Some points:
c(-1.26, -0.08, 0.89, 0.63, -0.85, -1.62, -1.47, 0.98, 0.97, -0.56, -1.45, -0.87, 0.89, 2.20,
  0.98, -1.02, -1.04, 0.65, 1.45, 0.61, -0.73, -1.13, -0.26, 0.64)
c(3.47, 0.93, -1.42, -0.57, 1.12, 1.40, 0.19, -0.10, 0.03, -0.08, 0.57, -0.07, -0.50, -0.79,
  -0.68, 0.32, 1.62, 1.02, -1.02, -1.93, -1.24, 0.64, -0.36, -1.70)
c(-0.64, -0.38, -0.37, -1.15, -1.75, -0.72, 0.00, 0.60, 0.52, 0.02, -0.30, -1.19, -1.30, -0.60,
  0.88, 2.36, 1.01, -0.27, -0.42, 0.09, 0.47, 0.27, 0.40, 0.77)
c(-1.09, 0.29, 1.46, 0.99, -0.06, -0.33, -0.27, -0.75, -1.22, -0.94, 0.32, 0.70, 0.75, 0.82,
  -0.10, -0.73, -0.93, -1.07, 0.59, 2.05, 1.09, -1.16, -0.72, -0.40)
c(-0.81, 0.28, -0.19, -0.71, -1.90, -1.60, 0.15, 0.87, 1.73, 1.12, -0.05, -1.33, -2.46, -1.33,
  1.28, 2.36, 1.10, -0.61, -1.71, -0.51, 0.72, 0.91, 1.48, 1.48)
c(-1.34, -0.89, 0.77, 1.80, 2.27, 0.67, -0.04, -1.15, -0.45, 0.48, 1.02, 1.03, 0.51, 0.29,
  -0.89, -0.97, -1.89, -1.32, -0.61, 0.35, 1.68, 1.19, -0.05, -2.32)
c(-0.80, -1.74, -1.70, 0.88, 2.25, 0.37, -1.67, -0.70, 1.75, 1.38, 0.14, -0.38, 0.70, 0.51,
  -1.36, -1.77, -0.87, -0.20, -0.59, -0.63, 1.26, 2.95, 1.14, -1.24)
c(-1.12, -1.40, -1.54, -0.13, -0.29, -0.78, -1.23, -1.53, -0.83, -0.30, 0.08, 0.17, 0.36, 0.37,
  0.53, 0.38, 0.73, 1.23, 0.26, 0.43, 1.53, 2.02, 1.12, -0.31)
c(-1.76, 0.97, 2.99, 2.51, 0.81, 1.02, 0.33, 0.18, -0.31, 0.76, 1.86, 0.62, -0.56, -1.26,
  0.33, 0.35, -1.86, -3.31, -2.17, 0.52, 1.30, -0.01, -1.73, -1.78)
c(1.07, 1.66, 0.72, 0.58, 0.28, -0.07, 0.34, 0.25, 0.22, 0.16, 0.22, -0.34, 0.01, -0.07,
  0.67, 0.22, 0.46, -0.12, 0.13, -0.28, -1.03, -1.17, -1.11, -1.27)
c(-0.53, -0.08, 0.09, -0.71, -1.91, -2.02, -0.50, 1.15, 1.55, 1.59, 0.15, -1.87, -2.61, -0.51,
  1.62, 2.69, 1.41, -0.77, -0.83, -0.71, 0.16, 0.93, 0.83, 1.32)
c(-0.08, -1.42, -1.29, -1.28, -0.18, 0.02, -0.95, -1.37, -1.07, -0.18, 0.26, 0.01, 0.25, -0.67,
  0.34, 0.48, 0.97, 0.28, 0.15, 0.31, 0.86, 1.57, 1.45, -0.26)
c(0.17, -0.39, -1.05, -1.22, -0.43, 1.14, 1.54, 0.55, 0.00, 0.45, 0.74, 0.69, -0.48, -0.85,
  -0.49, -0.48, 0.25, 0.23, 0.11, -0.59, -0.26, -0.43, 0.30, 1.24)
c(-0.28, 0.00, -0.09, -1.04, -1.20, 0.43, 2.09, 2.31, 1.87, 1.00, 0.26, -0.30, -1.03, -1.38,
  -0.67, -0.50, -0.52, -0.57, -0.82, -0.72, -1.65, -1.19, 0.50, 2.83)
c(2.89, 1.83, 1.10, 0.48, -0.45, -0.64, -0.75, -0.84, -0.57, -0.17, -1.49, -0.82, -0.33, 0.62,
  1.25, 1.50, 1.34, 1.08, -0.09, -0.72, -1.16, -1.10, -1.81, -1.87)
c(1.30, 0.66, -0.71, -1.24, -0.03, 1.54, 1.35, -0.88, -1.72, -1.36, 0.88, 1.31, 0.50, -1.12,
  -0.38, 0.12, 0.70, 0.02, -0.15, -0.33, -0.45, -1.47, -0.88, 0.16)
c(0.36, 0.76, 0.34, -0.38, -0.39, 0.72, 1.02, -0.64, -3.10, -1.89, 1.13, 1.74, 0.14, -0.91,
  -0.33, 1.12, 0.22, 0.04, 0.75, 1.28, -0.18, -1.28, -1.21, 0.63)
c(0.60, -0.09, -0.72, -1.35, -0.55, 1.15, 1.58, 1.97, 0.67, 0.11, -0.14, 0.41, 0.12, -0.31,
  -0.77, -0.61, 0.10, -0.17, 0.05, -1.16, -1.00, -0.75, 1.07, 1.88)
c(-0.80, -0.37, -1.10, -0.58, -0.24, -0.23, -0.27, -1.69, -1.87, -0.88, 0.34, 0.97, -0.18, -0.44,
  0.08, 1.30, 0.56, 0.16, 0.91, 1.39, 1.23, 0.72, 0.47, 0.30)
c(1.45, 1.33, 1.64, 0.90, 0.83, -0.95, -1.00, 0.30, 1.26, 0.57, -1.12, -1.90, -0.72, 0.86,
  0.84, 0.79, 0.50, 0.00, -0.68, -1.91, -0.84, -0.76, -1.01, -1.29)
c(0.14, -1.14, -2.14, -1.27, 0.48, 0.05, -1.84, -1.38, -0.40, 0.62, 0.29, -0.14, -0.05, -0.17,
  0.29, 1.19, 1.86, 1.33, -0.66, -0.01, 1.45, 2.51, 1.26, -0.31)
c(2.82, 1.05, 0.84, 1.16, 0.62, 0.25, -0.84, -0.14, 1.09, 0.09, -1.17, -1.13, -0.40, 0.34,
  0.41, 0.49, 0.86, 0.61, -0.83, -1.92, -1.20, -0.88, -0.47, -1.81)
c(-0.47, -0.43, -0.30, -1.18, -0.57, 0.44, 1.24, 1.76, 0.64, 1.00, 0.43, -0.15, -1.10, -0.70,
  -0.31, -0.25, -0.64, -0.56, -0.60, 0.03, -0.44, -0.01, 1.13, 1.52)
c(1.21, -0.24, -0.81, -1.53, -0.57, 0.69, 2.03, 1.20, 0.79, 0.26, 0.57, 0.15, -0.21, -0.85,
  -0.84, -0.69, -0.48, -0.02, -0.25, -0.74, -0.92, -0.96, 0.39, 1.91)
c(-1.01, -0.98, -0.28, 0.98, 0.84, -0.57, -0.39, 0.64, 0.99, -0.03, -1.26, -0.56, 1.15, 0.99,
  -1.08, -2.53, -0.96, 0.15, 1.23, 0.02, -0.54, 0.36, 0.38, 0.64)
c(-1.92, 0.24, 1.96, 1.13, -0.63, -0.92, -1.04, 0.06, -0.52, -0.80, -0.68, 0.49, 0.79, 0.80,
  0.44, -0.56, -0.83, -0.04, 1.61, 2.08, 1.02, -0.56, -1.18, -0.29)
c(-0.28, -0.34, -0.19, 0.87, 1.39, 0.69, 0.33, 0.13, -0.65, -0.23, 0.45, 1.42, 0.96, -0.27,
  -0.44, -1.19, -1.25, -0.25, -0.38, 0.03, 0.00, -0.07, -0.49, -0.09)
c(-1.09, -0.35, 0.64, 0.65, 0.02, -0.66, 0.00, 0.67, 0.92, 0.29, -1.34, -0.82, 1.35, 0.92,
  0.24, -1.28, -1.10, 0.81, 1.46, 0.79, -0.14, -0.61, 0.24, 1.11)
c(-1.18, -0.37, 0.42, -0.94, -0.79, -0.83, -0.55, -2.24, -2.80, -1.76, 0.27, 1.13, 0.00, 0.41,
  1.42, 1.37, 0.80, 0.24, 1.55, 2.27, 2.00, 0.72, -0.32, 0.10)
c(-0.34, 0.42, -0.08, -0.08, -1.11, -1.57, -0.15, 0.72, 1.40, -0.47, -1.20, -1.40, 0.41, 0.91,
  0.05, -0.40, -0.19, 1.49, 1.04, -0.19, -1.17, -0.84, 0.29, 1.33)
c(-0.77, 0.06, 1.01, 1.53, 1.57, 1.17, 1.15, 0.25, 0.81, 1.34, 1.35, 0.48, -0.95, -0.73,
  -0.21, -0.26, -1.25, -2.71, -2.06, -0.24, 0.51, 0.66, -0.86, -2.03)
c(-0.66, 0.49, 1.10, 0.34, -0.67, -1.27, -0.43, 0.40, 0.90, -0.65, -1.24, -0.15, 0.52, 1.39,
  0.22, -0.70, -0.33, 0.21, 0.94, 0.95, -1.05, -1.03, -0.14, 0.54)
c(0.30, -0.28, -0.97, -0.25, 1.02, 1.42, 0.60, 0.18, -0.71, 0.44, 0.56, 0.94, 0.30, -0.57,
  -1.52, -1.40, -0.85, -0.44, -0.15, -0.78, 0.19, 0.09, 0.36, -0.55)
c(2.36, 1.24, 0.04, -0.31, 0.63, 0.28, -0.06, -0.58, -1.09, -0.50, -0.33, -0.01, 0.44, 0.33,
  0.11, 1.04, 1.71, 1.23, 0.18, -0.56, -1.32, -0.89, -0.84, -1.50)
c(0.01, -0.34, 0.34, 0.70, 0.29, 0.53, -0.27, -0.58, -0.64, -0.29, 0.02, 0.35, 1.18, 0.74,
  -0.85, -1.48, -1.01, 0.83, 0.90, 0.90, 0.19, 0.02, 0.24, 0.11)
c(0.08, -0.89, -1.41, -0.21, 0.13, 0.77, -0.23, -0.62, -0.15, -0.59, -0.11, 0.82, 1.54, 1.01,
  -1.07, -1.24, -0.18, 0.82, 0.68, -0.17, -0.34, 0.74, 0.40, 0.50)
These points spread out most along one direction. Take the direction at right angles to it along which they spread out most. Go by this last direction. For each point below, how far along it does it lie, from 0 to 99? The average is 50, and the first point in the table lies past the average. One standard deviation of the points above along it is 16.
c(1.45, 1.33, 1.64, 0.90, 0.83, -0.95, -1.00, 0.30, 1.26, 0.57, -1.12, -1.90, -0.72, 0.86,
  0.84, 0.79, 0.50, 0.00, -0.68, -1.91, -0.84, -0.76, -1.01, -1.29) ~ 27
c(-0.77, 0.06, 1.01, 1.53, 1.57, 1.17, 1.15, 0.25, 0.81, 1.34, 1.35, 0.48, -0.95, -0.73,
  -0.21, -0.26, -1.25, -2.71, -2.06, -0.24, 0.51, 0.66, -0.86, -2.03) ~ 22
c(-0.66, 0.49, 1.10, 0.34, -0.67, -1.27, -0.43, 0.40, 0.90, -0.65, -1.24, -0.15, 0.52, 1.39,
  0.22, -0.70, -0.33, 0.21, 0.94, 0.95, -1.05, -1.03, -0.14, 0.54) ~ 50
c(-0.80, -1.74, -1.70, 0.88, 2.25, 0.37, -1.67, -0.70, 1.75, 1.38, 0.14, -0.38, 0.70, 0.51,
  -1.36, -1.77, -0.87, -0.20, -0.59, -0.63, 1.26, 2.95, 1.14, -1.24) ~ 55
c(-1.34, -0.89, 0.77, 1.80, 2.27, 0.67, -0.04, -1.15, -0.45, 0.48, 1.02, 1.03, 0.51, 0.29,
  -0.89, -0.97, -1.89, -1.32, -0.61, 0.35, 1.68, 1.19, -0.05, -2.32) ~ 38
c(1.30, 0.66, -0.71, -1.24, -0.03, 1.54, 1.35, -0.88, -1.72, -1.36, 0.88, 1.31, 0.50, -1.12,
  -0.38, 0.12, 0.70, 0.02, -0.15, -0.33, -0.45, -1.47, -0.88, 0.16) ~ 43
c(1.21, -0.24, -0.81, -1.53, -0.57, 0.69, 2.03, 1.20, 0.79, 0.26, 0.57, 0.15, -0.21, -0.85,
  -0.84, -0.69, -0.48, -0.02, -0.25, -0.74, -0.92, -0.96, 0.39, 1.91) ~ 46
c(-0.53, -0.08, 0.09, -0.71, -1.91, -2.02, -0.50, 1.15, 1.55, 1.59, 0.15, -1.87, -2.61, -0.51,
  1.62, 2.69, 1.41, -0.77, -0.83, -0.71, 0.16, 0.93, 0.83, 1.32) ~ 66
c(-1.92, 0.24, 1.96, 1.13, -0.63, -0.92, -1.04, 0.06, -0.52, -0.80, -0.68, 0.49, 0.79, 0.80,
  0.44, -0.56, -0.83, -0.04, 1.61, 2.08, 1.02, -0.56, -1.18, -0.29) ~ 54
c(-0.28, -0.34, -0.19, 0.87, 1.39, 0.69, 0.33, 0.13, -0.65, -0.23, 0.45, 1.42, 0.96, -0.27,
  -0.44, -1.19, -1.25, -0.25, -0.38, 0.03, 0.00, -0.07, -0.49, -0.09) ~ 40
c(2.82, 1.05, 0.84, 1.16, 0.62, 0.25, -0.84, -0.14, 1.09, 0.09, -1.17, -1.13, -0.40, 0.34,
  0.41, 0.49, 0.86, 0.61, -0.83, -1.92, -1.20, -0.88, -0.47, -1.81) ~ 24
c(2.36, 1.24, 0.04, -0.31, 0.63, 0.28, -0.06, -0.58, -1.09, -0.50, -0.33, -0.01, 0.44, 0.33,
  0.11, 1.04, 1.71, 1.23, 0.18, -0.56, -1.32, -0.89, -0.84, -1.50) ~ 38
